In the data rows, 50 means zero.
Some points, one per row:
[44 46 45 38 43 60 67 47 52 29 28 29 35 31 42 43 46 63 44 51 56 35 32 38]
[65 31 53 34 67 45 52 57 49 66 44 59 62 67 33 31 61 31 47 60 57 84 55 68]
[28 65 54 42 56 41 57 64 41 40 58 71 30 44 45 76 59 44 37 41 23 48 54 36]
[42 46 45 37 46 60 63 52 50 30 26 30 42 41 46 48 35 62 46 50 55 39 33 37]
[66 70 25 49 42 53 63 44 59 58 21 10 22 66 46 52 26 71 54 49 67 49 46 51]
[44 62 48 51 40 48 54 67 43 57 46 31 27 47 35 57 43 62 73 62 55 45 24 44]
[45 49 44 36 45 60 64 54 53 30 23 33 37 44 42 48 34 63 49 50 58 40 38 36]
[59 37 50 35 63 49 55 51 52 70 55 58 63 59 41 40 66 41 50 63 49 64 48 66]
[50 43 60 57 56 67 45 38 52 60 88 66 63 39 78 27 67 47 36 52 51 49 71 70]
[30 46 49 61 53 23 56 63 45 53 47 42 41 45 65 41 48 43 37 53 52 40 43 55]
[63 43 64 25 54 42 21 35 57 53 94 67 76 64 54 55 50 71 34 36 42 70 42 40]
[64 44 66 33 49 37 25 30 64 56 92 67 82 62 57 54 44 69 30 29 38 71 46 42]
[29 68 51 42 53 51 56 73 47 40 59 71 31 47 42 75 62 43 34 43 20 46 50 33]
[51 59 46 35 47 70 60 56 51 33 23 40 31 47 32 43 25 66 57 59 61 40 45 34]
[44 46 51 69 55 36 22 53 95 31 55 79 49 76 73 66 59 43 44 70 64 24 57 43]
[47 47 65 44 62 52 45 46 51 48 42 53 65 53 48 28 59 24 57 54 55 71 63 58]
[43 65 51 63 46 37 53 64 45 64 46 43 22 52 45 42 39 52 59 59 57 40 43 49]
[46 77 52 56 25 53 67 42 61 53 53 80 40 27 34 81 42 29 55 37 55 30 30 36]
[35 42 44 41 50 43 60 62 47 38 28 31 54 50 55 55 37 57 46 47 53 44 31 45]
[43 45 47 41 40 58 62 50 51 36 36 31 28 30 40 48 47 62 51 57 52 34 28 39]
[42 51 41 34 48 60 62 62 47 34 22 37 44 50 41 54 30 63 55 53 57 46 36 38]
[44 73 44 52 38 64 55 75 61 46 59 67 37 39 39 70 56 44 42 51 24 39 39 27]
[56 42 43 63 63 69 35 53 11 56 59 27 81 54 64 69 58 37 63 31 30 64 75 54]
[45 48 43 35 44 61 65 52 51 29 25 30 37 42 42 45 35 63 45 50 56 38 37 37]
[28 64 60 37 62 36 59 59 40 39 62 70 34 41 42 74 54 43 35 37 29 52 54 42]
[65 43 65 35 48 37 24 31 64 57 91 67 81 61 62 53 45 68 31 27 38 72 49 42]
[69 62 56 41 42 33 55 57 47 43 87 63 54 27 33 47 46 46 51 56 37 40 37 55]
[44 58 59 41 55 46 60 58 51 38 70 62 43 45 41 57 56 54 36 47 22 49 48 37]
[40 37 46 34 43 54 66 50 51 31 29 29 41 35 49 47 42 59 40 48 51 36 29 38]
[57 27 56 56 70 47 38 16 23 37 30 31 88 54 50 64 66 59 83 27 23 51 74 49]
[54 43 54 31 62 45 48 48 52 67 51 55 64 56 40 41 62 36 53 57 50 69 53 64]
[67 86 28 46 51 71 60 55 54 53 14 34 14 68 37 39 21 73 59 66 77 53 68 40]
[57 42 65 41 45 38 36 29 68 48 81 73 69 57 59 40 33 68 30 32 42 67 48 47]
[62 77 42 52 38 70 53 58 49 56 38 33 5 47 25 46 45 71 70 73 70 48 43 40]
[30 75 56 41 39 49 54 47 37 52 49 83 35 42 35 89 58 32 42 32 42 32 38 41]
[52 48 48 65 52 27 30 43 92 44 48 65 62 78 56 45 53 49 48 58 71 54 71 46]
[31 49 46 61 54 24 54 65 46 53 47 44 40 51 65 41 45 41 40 52 52 40 44 55]
[31 77 57 42 34 50 54 41 37 56 44 86 34 41 31 95 59 30 45 30 48 28 33 39]
[52 39 40 57 63 64 43 43 8 50 45 24 81 53 58 69 61 38 65 27 28 60 72 47]
[31 45 44 45 52 34 58 63 47 44 32 36 51 52 60 52 35 52 44 48 52 45 37 48]
[27 43 49 60 53 20 54 68 44 56 47 44 44 50 65 44 48 38 38 51 48 42 41 56]
[60 41 65 33 48 40 31 27 65 48 90 73 73 59 58 44 39 70 33 32 37 70 48 40]
[67 78 23 48 51 56 49 64 50 74 26 25 21 77 42 62 27 75 72 67 71 58 47 55]
[54 63 44 39 43 72 65 51 53 34 21 38 26 44 31 36 30 65 55 56 61 37 49 33]
[43 44 48 38 41 57 64 49 52 31 34 29 32 30 45 44 48 61 47 52 53 33 30 38]
[34 37 52 41 42 45 58 56 50 40 40 33 41 31 50 53 51 57 47 53 48 37 21 46]
[65 74 38 49 39 66 60 49 55 49 32 31 5 42 30 39 43 71 60 66 66 42 47 40]
[31 46 47 59 54 24 56 62 46 54 45 42 40 44 64 41 46 43 37 53 50 40 43 53]
[24 74 57 42 38 46 59 38 35 53 41 86 31 42 34 97 54 28 44 25 50 31 38 39]
[38 42 49 42 41 49 56 57 47 44 39 31 34 32 43 55 50 60 54 56 50 39 22 43]
[69 35 45 29 62 36 49 60 50 60 46 59 65 70 37 33 58 33 48 58 61 83 55 72]
[82 79 46 62 8 59 58 56 75 57 76 70 61 18 28 55 42 38 61 55 47 19 17 39]
[61 82 53 58 15 66 48 72 64 49 75 65 50 36 29 59 53 51 53 57 23 35 23 33]
[47 41 40 56 51 77 46 49 23 61 72 41 73 44 74 55 61 31 41 38 45 56 69 57]
[28 48 47 61 54 23 53 66 45 57 45 44 41 48 65 39 48 40 36 50 51 39 43 55]
[50 54 43 40 37 65 68 44 56 33 28 29 21 33 39 40 43 63 47 54 58 35 41 35]
[64 73 21 49 47 51 53 59 53 71 25 14 27 79 50 62 23 78 64 57 69 59 41 58]
[50 29 47 58 66 53 45 26 14 42 29 26 86 49 51 68 66 46 72 28 28 52 66 44]
[61 44 66 49 38 39 36 24 74 54 82 72 81 59 69 49 28 68 25 18 32 75 53 44]
[46 45 63 46 57 65 49 36 58 56 92 73 55 32 82 13 73 47 28 59 56 42 67 69]
[39 75 50 70 45 33 46 81 38 74 56 43 23 58 39 53 45 50 72 68 54 49 32 52]
[25 44 51 62 52 16 52 66 44 53 48 43 47 48 64 44 47 37 39 48 47 40 39 54]
[46 40 52 65 50 76 46 44 41 65 83 54 72 46 76 45 62 36 42 46 50 57 77 65]
[36 78 54 48 30 50 60 44 45 58 48 85 36 37 34 94 54 28 48 32 49 27 33 39]
Here are 40 more points, each followed by its number:
[28 46 49 58 54 27 56 63 47 51 44 40 38 43 62 42 49 44 36 53 50 41 40 53] 0
[41 58 50 55 42 44 51 72 43 59 51 33 29 48 39 56 47 57 68 63 53 45 24 47] 1
[64 37 69 74 67 46 27 24 43 52 54 44 87 55 62 52 61 62 83 36 29 61 89 62] 2
[48 44 60 47 60 65 45 35 50 53 83 61 60 35 80 22 70 48 34 50 49 40 67 67] 3
[31 74 49 43 39 55 58 58 47 50 48 80 33 40 36 86 57 34 43 37 36 36 39 34] 4
[53 28 56 66 67 57 44 18 27 47 34 34 93 49 52 62 63 52 79 34 33 51 78 49] 5
[74 30 40 34 58 41 53 59 53 58 46 58 61 69 40 29 64 37 44 62 64 76 55 71] 6
[33 37 51 44 44 44 58 59 48 41 41 31 38 33 51 52 50 56 46 53 48 38 23 45] 7
[44 39 63 47 60 64 52 26 49 52 68 61 62 35 69 24 69 49 38 52 51 38 63 60] 8
[57 41 60 25 60 34 30 33 59 50 84 77 66 58 50 44 50 69 35 44 47 63 46 47] 9
[42 56 47 50 40 49 54 67 41 55 46 30 27 43 35 59 47 62 68 62 52 45 24 44] 10
[49 75 60 48 20 58 52 43 48 57 54 77 43 39 26 83 51 36 53 40 46 31 23 42] 11
[48 41 44 67 52 79 46 55 27 68 79 43 78 47 78 58 59 31 43 40 45 62 77 62] 12
[47 58 47 44 40 59 54 64 45 51 40 32 21 41 34 54 45 65 66 66 57 44 23 41] 13
[41 47 49 44 41 51 56 62 47 46 42 31 32 37 38 55 49 62 63 61 51 42 23 44] 14
[53 39 48 76 54 74 41 49 23 65 61 35 81 52 68 65 56 34 62 38 38 69 81 59] 15
[63 88 39 53 41 71 53 64 45 62 36 32 2 58 24 48 38 73 77 77 71 53 47 40] 16
[50 71 54 55 30 46 66 50 63 46 62 70 42 22 38 67 39 38 54 45 49 38 34 40] 17
[77 23 51 80 55 66 58 53 41 34 25 44 49 46 53 46 66 38 34 57 69 35 65 60] 18
[31 47 45 56 53 27 54 62 48 51 40 40 44 47 64 43 42 42 36 49 49 41 42 53] 19
[56 79 59 54 25 49 44 76 57 38 87 62 46 34 34 55 48 56 52 59 26 44 36 40] 20
[44 68 51 58 43 43 52 70 41 65 50 35 23 50 36 53 43 58 71 63 53 47 27 46] 21
[55 60 33 42 56 57 57 54 54 51 18 39 33 64 48 45 23 65 52 54 68 46 58 49] 22
[49 44 51 53 57 72 45 47 38 60 83 57 67 41 81 38 65 41 35 44 46 49 71 65] 23
[69 35 42 46 46 52 44 49 64 55 44 54 68 59 56 33 74 46 53 55 51 63 64 63] 24
[90 18 26 42 49 54 54 57 55 59 49 55 51 68 47 26 79 56 37 65 70 58 55 72] 25
[38 36 47 38 44 52 64 50 52 29 31 27 42 31 51 48 44 60 42 47 49 35 26 41] 26
[55 29 63 70 64 58 39 22 33 50 43 38 91 51 58 58 62 53 79 37 32 54 83 58] 27
[83 24 29 40 53 51 50 57 55 59 48 57 57 70 43 25 72 49 42 62 65 66 57 71] 28
[46 69 51 67 42 40 49 68 42 69 52 41 18 53 38 46 43 55 67 64 56 44 37 49] 29
[68 85 30 53 46 64 50 61 49 70 29 30 10 69 34 53 32 74 74 72 75 55 51 50] 30
[55 24 62 69 63 47 36 13 38 44 37 40 95 53 55 62 63 63 84 29 28 55 86 55] 31
[67 69 25 48 41 57 64 44 58 56 20 14 22 64 47 51 29 73 54 49 66 49 47 51] 32
[50 45 53 50 57 70 45 41 39 58 82 57 65 40 78 36 68 42 35 46 47 47 68 64] 33
[53 39 60 36 66 46 50 52 52 61 45 56 68 62 38 27 60 27 55 57 53 84 57 62] 34
[40 44 49 69 56 35 30 50 94 26 50 83 41 72 67 56 55 41 46 76 67 23 58 44] 35
[48 43 59 51 57 67 46 41 53 58 88 65 61 38 82 22 69 46 34 52 52 48 72 67] 36
[59 30 58 59 70 44 38 19 23 36 32 29 88 52 48 62 68 58 84 29 24 52 72 49] 37
[51 43 69 58 68 61 54 51 35 40 32 46 48 48 47 35 53 17 42 56 74 53 64 57] 38
[27 68 52 42 53 51 56 70 46 41 57 74 29 45 42 77 58 43 34 42 21 47 51 33] 39
Which of these numbered points is nearest to each point below, looking only along the 3 directions in which the first points spread most? Its number follows each.
[31 49 49 61 53 24 52 64 44 55 46 42 39 47 65 39 48 40 35 51 50 39 45 54] > 19
[53 39 39 57 64 61 42 44 9 50 47 22 84 53 57 70 62 40 64 28 27 58 69 49] > 37
[56 34 63 73 63 62 39 29 34 56 55 42 89 51 65 57 60 52 75 38 33 57 87 61] > 31
[41 65 50 61 42 39 51 71 41 63 53 38 24 48 39 53 47 54 68 65 54 44 29 48] > 1
[39 40 54 75 49 37 48 43 90 24 51 88 42 62 66 43 38 47 39 66 60 40 54 50] > 35
[56 60 25 45 57 44 49 62 52 69 23 28 40 79 57 63 24 67 62 54 66 55 44 63] > 22
[47 50 64 45 64 50 49 48 44 47 40 49 58 51 48 36 54 20 53 56 60 62 61 60] > 38
[48 51 35 44 56 47 56 54 52 49 21 35 41 62 54 47 25 60 44 53 61 42 50 55] > 22
[52 42 60 46 49 34 42 32 70 45 74 78 64 54 59 39 36 64 32 41 46 65 51 50] > 9
[63 70 21 46 55 51 49 65 48 73 21 23 32 82 49 66 20 73 70 61 71 61 44 61] > 32
[56 77 59 60 10 54 67 25 63 58 50 79 47 18 27 80 36 27 66 40 66 24 17 39] > 11
[67 23 65 74 69 66 64 55 26 38 27 45 39 53 39 42 56 21 31 65 79 48 56 63] > 18
[50 42 63 61 42 36 45 31 82 45 67 78 68 54 67 39 25 61 31 32 44 68 53 51] > 9
[62 41 55 60 71 57 32 40 15 49 49 29 82 56 54 64 62 48 76 31 21 60 77 51] > 5
[43 49 64 37 63 48 44 48 51 57 46 54 66 55 44 31 59 23 60 55 55 74 61 60] > 34
[61 34 54 40 63 49 49 54 55 62 44 58 66 63 37 25 65 33 53 61 54 85 58 63] > 24
[36 58 48 62 46 32 53 69 43 58 50 41 30 47 52 46 51 48 52 59 53 45 37 48] > 7
[50 42 64 64 39 39 45 30 81 43 72 79 69 54 71 42 24 60 29 29 41 65 53 48] > 9
[45 68 49 61 41 41 50 70 40 66 50 36 21 54 35 49 42 55 72 63 55 46 33 48] > 21
[45 40 62 47 59 66 53 28 50 51 71 66 63 33 73 23 72 47 38 52 53 37 64 62] > 8
[56 41 62 36 51 37 34 31 67 45 79 78 65 59 56 43 41 66 35 42 43 63 49 47] > 9
[35 44 50 71 56 33 35 53 93 23 48 86 37 69 67 51 52 42 48 80 69 26 54 44] > 35
[56 28 56 59 69 48 41 12 24 40 27 29 90 47 48 62 65 55 82 30 26 51 72 47] > 37
[71 89 28 51 49 66 52 67 48 70 25 31 9 73 36 56 27 76 76 73 77 59 55 48] > 30
[33 74 50 47 39 56 58 56 49 51 48 81 32 37 37 87 55 31 43 37 37 33 39 35] > 4
[48 40 65 66 36 45 43 35 83 38 74 85 61 60 76 50 25 56 27 33 38 54 51 44] > 9
[48 44 41 59 54 78 45 54 26 64 78 42 74 46 79 57 59 30 40 39 45 60 73 59] > 12
[58 32 55 62 66 52 39 27 26 46 43 33 88 58 54 64 62 53 81 28 22 58 77 54] > 5
[49 43 43 61 53 79 44 54 26 62 77 44 74 46 78 55 59 31 40 40 43 58 72 61] > 12
[45 38 57 47 61 64 50 30 41 51 64 54 64 35 67 31 71 45 42 48 48 43 62 57] > 8
